One turning vector, and how many ticks it has turned:
The counts run from 0 to 515.
[-13   7 -10 -12 -24 -18  26  26  -3  14   7   6 -20  12  13 -18  -6 -18
  28  -4  19  21 -20  14  10 -11  -9   4 -17   8  16   2   3   7  -4  17
  -3 -15  14  -6  -9  33 -11   0 -17]	236
[-22  -2 -12   6 -20  11  10  20 -13  22  15   3 -14  15   1 -17  -3 -25
  21 -10 -18  18 -30  20   0 -20  -1  -1  -7 -14   6   7  -5   9   2  -4
  -5  -4  31  -1 -18  37   0   1  -8]	22
[-22  -8  10  -5 -24   7  13  30 -11  28  13  -4 -24  12  11 -14   8 -14
  24 -21   1   9 -18  16  -1  -6  -1   7  -6 -12  -2 -20   3  19 -12  22
  -3 -35   0 -10   3  25  -8  -4 -10]	133
[ -8   3 -14   9  -7  -2   9  20  -8   3   8   7 -24  12  16 -26  -1 -24
  24  -1  -1  19 -33  17 -12  -9   0  10  -7   7  14  13   1   7  16  12
   4 -18  17   6 -14  42  -8  12  -8]	233
[  5 -10 -14 -13 -15  -8  25  18 -13  -4  18  13 -40  13   9 -22   6 -22
  10 -11  11  14 -19  28 -19   0  -3   1  -2   7   8  -1   2   7 -14  26
   3 -26   6  -2 -12  23 -15 -11   2]	211
[-15  -8  -9  -4 -15  -1  29  21  -1  11  16  -5 -44   8  27 -25   9 -27
   8  -7  12  10 -18   7   0  -4   4   4 -13  -8  -5  -9  18   8   3  29
 -12 -17   3 -11  -9  18  -7   7  -8]	492
[-20   2 -12   5 -20   8  12  27 -16  25  14   5 -12  23   1 -16   5 -16
  25 -10 -19  17 -29  15  -3 -22 -13   0  -9  -3  10   4   6  17   1   1
   3 -10  27   4 -11  40   3   6 -12]	3
[-15  -5 -18  -1 -17  20  26  11 -13   1  20  10 -36  20   4  -7  18 -30
  16 -10 -21  10 -33  19 -12   9   4   8  -6 -12  -6   2   5   3  -2  10
   0 -11  17   1 -15  16  11  -2 -12]	182
[ -7   3   3 -13 -19   1  16  32 -14  -2   9   0 -32   9  18 -17   6 -11
  22 -12   5  14 -20  18 -35   7  -3   2  -9   7   0   3  -2   6  -1  21
  12 -27   2   5  -7  35  -5  13  -9]	104
[  6  -6 -29  -5 -18   2  19  26  -4   6  17  11 -25  23  17 -23   6  -7
  15 -22  -4  18 -25   8 -17 -21  -2   6 -15  -5   9   3  11   2  -5   7
  -7 -16  26 -11   7  26 -12  13  -3]	397
[ -7  -4 -24  -2  -6   7  16  17 -22  -3  15   9 -41  23   7 -16   7 -24
   5  -5 -17  15 -28  26 -27  -5  -2   4  -3  -5   8  17  -1  -1  -7  10
   3 -12  21  -1 -21  25  -1   7  -2]	194
[-13 -12   6  -8 -15   5  18  20  -5   1  15  -5 -39   2   9 -23  -1 -24
  13  -9   8  16 -19  32 -20   7  17  -4   3 -12   1   2  -8  -5   2  10
  -5 -21  10  -5 -27  30 -14  -5  -3]	462
[ -8  10 -20   1  -1 -12  30  32 -21   7   3  -3 -38  12  27 -29  12 -25
  11   1   2  11 -15  11  -5  -7   0   7 -14   6   2   6   1  12   1  28
   1 -15   6 -10  -6  21  -2   8  -3]	88
[-21  -2 -12  -6 -19  -6  27  18 -11  29   6  -6 -27  14  10  -7  -9 -31
  16 -14 -10  12 -15  31  15  -5   6   3  -7 -12   7  -4  -8   5 -14  11
  -5  -4  21 -13 -18  22  -7 -15  -8]	43
[-26  -8  -6   6  -9   5   3  10 -14  15   8  -2 -37  17  10 -20   2 -32
   8   2  -6  11 -29  20   2 -12  -8   8  -7  -8   8   7  12  14   7  21
  -4 -25  10  -4 -25  35   5   8  -9]	349
[-17   4   0 -14 -20  -2  26  26 -15  -2  10   8 -29  12   1 -10   5 -24
  28 -10   0  21 -20  30 -18  12   6   0  -6  -4   2   9 -20  -6  -2  -1
   6 -12  18  -2 -23  34   0   2 -14]	450
[-11   1  -1 -14 -32 -13  28  22   6  11  12  10 -18  10  10 -18  -7 -17
  31 -12  19  22 -22  13  -1  -6 -10   0 -17   6  13  -3   8   1  -5  15
   0 -18  12  -2 -13  37 -13  -1 -18]	237
[ -5 -15 -20 -14 -18  15  11  16 -13  -1  19   2 -39  22  10 -12   6 -22
   6 -17 -15  11 -20  30 -29  -9   7   0  -2 -21   3   3   0  -3 -14   7
  -4 -20  22 -10 -11  19 -10   8   6]	174
[-22  -2  -5  -7 -19   3  19  25  -7  12  15  -2 -30  14   8 -21  -4 -29
  11  -4   2  17 -17  19 -12 -14   3 -14  -8 -17   7   9  -8  -3   8  -2
  -6  -3  25  -5 -32  33  -4   5 -11]	456
[-19   2  -4   9  -7   5  11  31 -22  16   7   4 -27  20  18 -28  17 -19
  23 -11  -1  13 -24   6   2 -16  -2  13  -9  -3  -2   2   1  18   5  20
  -5 -27   8 -11   6  31   3  13  -6]	126
[ -9 -12   1  -8 -23  16  14  20  -4   6  19   3 -26  11   0 -15  -2 -18
  24 -25  -7  16 -26  33 -22  -1   9  -4   2 -14   2  -6 -10  -4  -9  -2
  -3 -22  17   0 -14  32 -11  -6   0]	27
[ -7  -4 -17 -16 -13   0  19  41 -26  12  14  -7 -34  18  14 -21   6 -13
   2 -14  -2  12  -2  18 -24 -16   2 -10  -9 -19   1   4  -6  -1 -13   8
  -5  -9  22 -16  -6  20  -6  10   5]	301
[-20  -2   2 -13 -31   5   7  31  -8  20  14  -2 -18  22  12 -14   0 -10
  21 -15   8  18 -18   8 -13 -16 -11  -4 -17 -15   7   5   9   6   2   6
  -3 -16  21  -9  -9  34   1  21 -16]	129
[-20   3  -6  -6 -24   4  27  15  -9   9   6  10 -24  15   2  -7   2 -29
  34 -12 -18  22 -31  27  -3   5  11   9  -9 -11   4   0 -16   0  -3  -3
   1 -12  25  -3 -15  24   2   1 -17]	35
[ -6  -7 -16 -14 -15  -7   8  11  -5  -2  10   5 -35  21  17 -22  -2 -18
   9  -6  12  18 -23  18 -11 -18  -5   4 -14  -3  15  16   9   1   0  14
  -6 -26  15 -12  -9  29  -7  23 -11]	359
[-15  -7  -5  -5 -14   3  27  24  -4   8  22   2 -32  15   4 -29   5 -27
   9  -4  17  17 -18  10  -7 -15   3 -17  -4 -19   4   5  -8  -5   7   4
 -12  -6  20 -11 -21  29  -8   3  -5]	455
[ -8   1 -17   4  -6   2  27  20 -14   3   7  -3 -43   3  21 -17   6 -29
  11  -4 -16  11 -25  28 -21   9  17   9  -2  -1  -2   2  -6   0   3  19
   3 -12  10   1 -20  24  -3   2  -3]	67
[ -8   8 -17 -18 -19 -14  28  32 -11   5  11   1 -33  16  24 -22   1 -18
   5  -2  13  21 -10   8 -16 -10  -9  -4 -22   1   6   8   9   1   5  13
   2  -8  15 -10 -14  28  -2  17 -11]	90
[ -8  -7 -11 -14 -11  -6   9  21 -24  -3  13   3 -43  22  12 -27   7 -20
   2  -4  17  12 -13  21  -8 -14  -7  -1  -7  -8  11  13  -2   8  -6  20
  -6 -30   9 -19 -12  24  -5   7  -2]	339
[-15   1  -9 -19 -15   0  13  26 -29   1   3   0 -37  26   9  -9   4 -24
   9  -3  -4  18  -8  20 -25  -4  -4  -2 -11  -9   5  21 -10   0  -7   6
   8  -7  19  -7 -22  35  12  14  -8]	322
[-13   5 -21  -9 -27  -1  10   9  -3  13  10   4 -21  17  17  -6  -6 -20
  24  -9 -15  22 -30  15  -9 -10  -7  17 -21  -1  14   6  15   7   1   7
   4 -11  22  -2 -11  34  -3  22 -22]	380
[ -5   0 -26   6  -6  -4  14  17 -17  -1  10  11 -34  14  12 -21   3 -29
  13   6  -7  18 -29  25 -17  -4  -9   9  -6  10  13  18  -1   9   3  15
   9 -12  20   2 -24  37  -1   6  -6]	214
[-10   7 -16 -18 -24  -8  33  24  -5   1  10   1 -34  12  18  -8  -6 -26
  13  -1  -2  24 -15  17 -21   7   0   0 -19  -4   3   8   5  -8   2   6
  10   2  21  -3 -26  26   3  13 -14]	72
